One turning vector, and how many steps it has turned:
The counts run from 0 to 140.
[126 153  96 132 127  85 118 158 159 121 135 128 148 133  64  86 150 133
 133 134 122 140 163  78 105  75 109 153 155 126 108 139 136 156  94 108
 102 102 127 167 176 123 130] | 12
[122 138 103 117 149 123 148 176 177  74 121 125 146 151 137 113 142 137
 167  94 116 119  87  93  74 122 146 153 149 160 160 157 138 168 145 113
 114 137 155 154 160 115 131] | 5
[113 118 122 127 118 134 137 136 118  89 171 124 131 167 128 141 163 152
 144 121 123  60 110 151  67 124 152 151 130  84 184  91 131 108 135 175
 116 164 140 128 100 108 145] | 40
[149 118 121 128 122 109 138 151 112 107 183 123  95 122 115 134 160 160
 152  82 179  97 114 136 110  63 130 110 128 144 180 120 118 142 109 181
 142 148 112 149  95 111 142] | 110
[135 123 128 139 127 128  79 141 116 115 157 141 116 127 126 123 106 187
 149 145 123  87  95 151 122  54 154 122 176 117 177  98 110 107  94 170
 143 149 107 125 107 101 122] | 36
[137 110  73 126 147 137  85 151 159 122 104 129 157 119 122  93 136 162
 124 111 104  99 120 152 141 118 144 132 178 105 100 147 147 164 119  82
  84  98 166 143 166 124  94] | 83
[148 146  75 125 138 126 136 201 160 103 143 130 167 175 105 119 166 146
 118 113 120 125 105 127 135 108 110 179 152 145 126 123 179 151 153  87
 111 128 153 154 153 146 137] | 7
[ 97 137 152  90  98 136 164 147 135 142 159 113 123 125 124 104 170 143
 166 107  82 127  89 120 157 125 129  82 131 133 112 114 167 118 139 181
 135 163  95 152 166 164 137] | 58
[129 123 137 127 152 100 113 162 150  62 145 111 145 165 103  91 162 107
 143 129 126 121 147 151 106 114 114 182 188 130 115 128 140 176  84 117
  95  99 135 153 148  99 112] | 87
[100 127  95 119 104 122 126 146 112 132 142 137 143 104 107 130 161 174
 148 110 140  70  91 128  93 113 149 108 109  61 170 119 130  89  94 161
 151 161 129 148 157 120 136] | 115
[165 115  59 123 136 136 125 161 157 105 146 110 129 139 131 131 133 163
 103 126 118 120 128 117 122 105 104  97 161 150 145 128 175 216 140 141
 137 129 126 172 136 155 155] | 76
[124 157  98  95 116 146  96 137 185 123 122 122 122 134  53 137 166 124
 149 102 123 112 117 106  87 116 103 109 136 122 126 175 152 168 104  99
 110 113 179 176 149 137 147] | 10
[123 130  89 126 105 112 121 146 115 126 131 125 163  97 108 123 163 172
 123 117 153  68 104 127 125  88 136 134 125  58 160 103 146  90 100 152
 158 167 101 144 152 119 120] | 116
[112 119 167 117 121 128 128 138 188 177  94 105 113 127 133  88  91 115
 184 100  76 142 106 135 143 139 153 137 162 170 148 141  92 109 118 138
 129 119 106 146 162 158 141] | 136
[138  96 128 141  93 150  85 142 116 161 139 114  85 141 106 155 134 159
 135  93 129 112 105 200 144 126 136 141 150 114 178 122  81  99  76 142
 137 107 159 147 115 107 157] | 32
[ 84 129 158 122 135 146 165 171 135 164 115  77 153 150 145  85 131 116
 137 106  56 160  98 140 137 130 118 139 154 142 153 121 131 109 140 138
 143 143 125 140 195 123 157] | 138
[114 100 120 139 129 107 128 150 162 161 109  87 124 142 108 142 146 106
 109 104  83 152 157 184 171 109 139 130 113 129 160  91 149 132 146 147
 128 109  81 171 182 178 119] | 65
[130 162  97 103 116 116 123 149 160 122 136 128 136 122  56 107 159 117
 141 117 131 143 144  78  93  95  89 123 143 125 119 162 137 159  91 105
 124 117 147 175 172 115 153] | 11
[123 129 146 133  84 141  88 150 153 122 151 123 134 148  56 140 153 115
 165 153  80 130 131 148 128 134 124 151 172 135  81 154 158 140 113  93
 119 104 177 116 139  93 154] | 90
[128 129 109 106  77  98 136  97 148 127 145 129 105 120  94 114 122 156
 160 150 130  59 143  96  90 134 146 128 119 105 147 133 100 122  97 176
 155 163 126 165 108 135 158] | 45
[113 118 175 126  61 144 123 101 124 114 174 131 112 142 109 135 159 125
 129  83 138 133 172 143  99 147 138 156 128 112 154 109 120 145 115 135
  98  80 186 145 150 104 162] | 97
[152 117  78 130 138 136 109 185 163 137  93 131 140 113 123 122  96 164
 149 147 112 117  71 116 142  93 135 119 167 157 139 153 174 175 130 110
 156 130 144 134 178 142 124] | 2
[125  99  75 139 131 100 126 154 175 108 122 114 119 142 127 125 117 164
 164 101  99 124 134 106  94 148 151 112 136 156 134 179  99 177 111  91
 118  96 160 175 143 132 156] | 79
[140 127  99 110  82  99 114  83 173 147 130 115  98 116  93 141 124 145
 167 140 132  41 145 127  92 122 163 119 126 102 140 136 120 126 117 158
 140 151 127 150  74 133 147] | 44
[126  98 132 150  99 141  91 142  95 171 131  84 100 129 101 149 151 141
 140 107 126 109 111 183 121 118 117 135 143 107 176 140  98 100  80 148
 169 120 158 135 122  72 165] | 33
[105 115 124 131 121 108 159 145 151 130 130  77 136 154 123 122 159 104
 108 104  89 158 154 156 168 124 114 148 117 129 168  97 138 120 142 144
 148 128  82 183 188 169 142] | 64
[147 120  85 128  92  94 104 101 155 148 138 112 117 117  84 152 138 142
 136 152 133  40 151 156 114  90 147 138 139  97 130 120 148 126 147 149
 137 158 116 135  63 136 141] | 43
[134 112 120 153 146 147 126 160 173  95 120 125 150 147 155 143  75 164
 127 130  66 146 123 132 124 124 160 127 159 171 180 108 139 161 154 131
 143 136  93 137 180 160 128] | 71
[130 120 158  95 120 102 170 122 146 145 126  94 141  84 147  63 150 104
 157 116 147  67 123 140 126 130 135 159 150 102 113 106 162 160 124 191
 132 165  94 138 139 126 100] | 52
[135 111 127 137 117 111 143 137 109 133 174  96 104 106 124 138 173 130
 155  79 175  82 117 153  91  73 144 121 131 128 176 135 133 141 133 166
 143 139 128 121  89  84 143] | 109
[134 130 124 122 140 121 107 156 157  78 129  94 153 134 100  80 166 107
 144 127 134 121 143 130 115 126 102 170 187 121 125 159 124 181  94 105
 123 115 144 159 157  69 130] | 86
[122 131 133 135  98 170  98  95 114 152 160 120 107  76 139 117 138 183
 148  55 133 135 145 133 123 104 147 103 162 126 152 135 104 132 132 135
  95 110 162 122 113  79 169] | 27
[131 130 116 153 109 122 106 132 133 113 143 106 140 133 119 139 118 157
 151 139 108  80 111 156 106 102 164 184 160 113 170 128  98  84 140 125
 155 171 118 102  95  75 164] | 38
[151  96  51 151 143  88 123 144 178 121 116  99 118 131 109 124 108 157
 150 121 105 122 147 118 119 122 140 126 159 160 116 180 119 181 141  86
 131 103 140 163 110 143 147] | 78
[139 106 108 149 127 163 129 165 174 114 117 106 147 141 138 159  85 156
 105 130  59 136 115 140 131 147 150 144 161 161 162 130 149 146 176 104
 147 143 118 122 170 151 156] | 72
[120 103  76 140 136 103 131 179 125 108 135 124 167 151 123 100 150 180
 120 142  99 131 118 101 124 138 123 131 138 122 110 143 144 163  91  95
 116 112 169 175 189 126 145] | 81
[107 105 135 150 149 104 128 149 153 121 105  79 144 106 133 120 105 123
 140 137  75 147 147 107 104 105 126 108 142 154 175 128 145 162 141 153
 169 128  74 148 191 114 134] | 69
[147 134 147 123 129 115  95 167 153  72 154 141 129 181  95 121 145 116
 152 141 106 120 126 159 127 119 132 162 193 153 109 114 146 166  76 111
  81  96 148 141 147 130 103] | 88
[112 124 115 147 123 125 128 127 124 105 145  98 134 145 131 145 150 146
 164 126 111  63 114 160  66 120 172 166 135  95 181 116 109  89 150 147
 129 161 139 114  89  90 151] | 39
[ 83 144 145 106 104 141 144  95 187 116 128  92 110 111 134 108 143 107
 157  62 102 145 136 138 149 140 148 122 120 138 176 139 105 116 159 139
 130 140  94 168 166 161 147] | 62
[129 164 139 130  70 135  92 112 139  92 189 156 144 115  92 105 134 158
 122 122 115 147 172 115 159  79 130 177 177 139 112 105 140 134 147 101
 101 117 139 132 147 106 163] | 94
[124 148 139 130  85 157 100 143 163 140 125 146 151 129  73 126 111 145
 133 115 105 129 139 118 103 154 141 176 163 112 115 135 112 124  93  76
  91 106 162 130 196 125 144] | 15
[135 123 155 157  91 146 131 169  91 150 208 130 121 139 110 136 155 182
 131 114 107 163 136 118 147 108 119 129 164 152 107  86 143 144 110 140
 106 103 146 117 142 115 179] | 24
[103 147 122 110 104 125 135 110 167 154 129 101 136  90 114  97 138 127
 153  90  82 140 132 145 199  92 156 125 151 147 111 140 155 113 179 130
 137 160  84 141 146 158 138] | 60
[130 131 123 114  92 110 163 126 174 192 105  98 126 116 128 103 149 126
 149  91 109 107 142 146 170 182 138 174 132 118 105 108 143 121 166 123
 113 131 121 151 127 179 166] | 130
[130 124 123 153 108 122 126 138  96 129 169  99 119 110 147  92 159 167
 115  70 155 144 168 134 144  92 111 165 156 118 170 105  96 128 108 141
 135 123 128 154 125  82 166] | 29
[146 139 105 128 116 112  97 111 182 118 101 132 139  88 112 123 119 141
 145 105 158  45 127 157 119 107 168 164 143  86 159 118 125 107 117 143
 135 167  92 126 125 139 104] | 118
[149  94 126 157 120 123  92 143 122 145 145 121  89 152 134 137 129 164
 129  71 137 116 135 202 147 103 153 159 153 122 178  96  86 111  90 139
 108  99 135 145 106 125 136] | 31
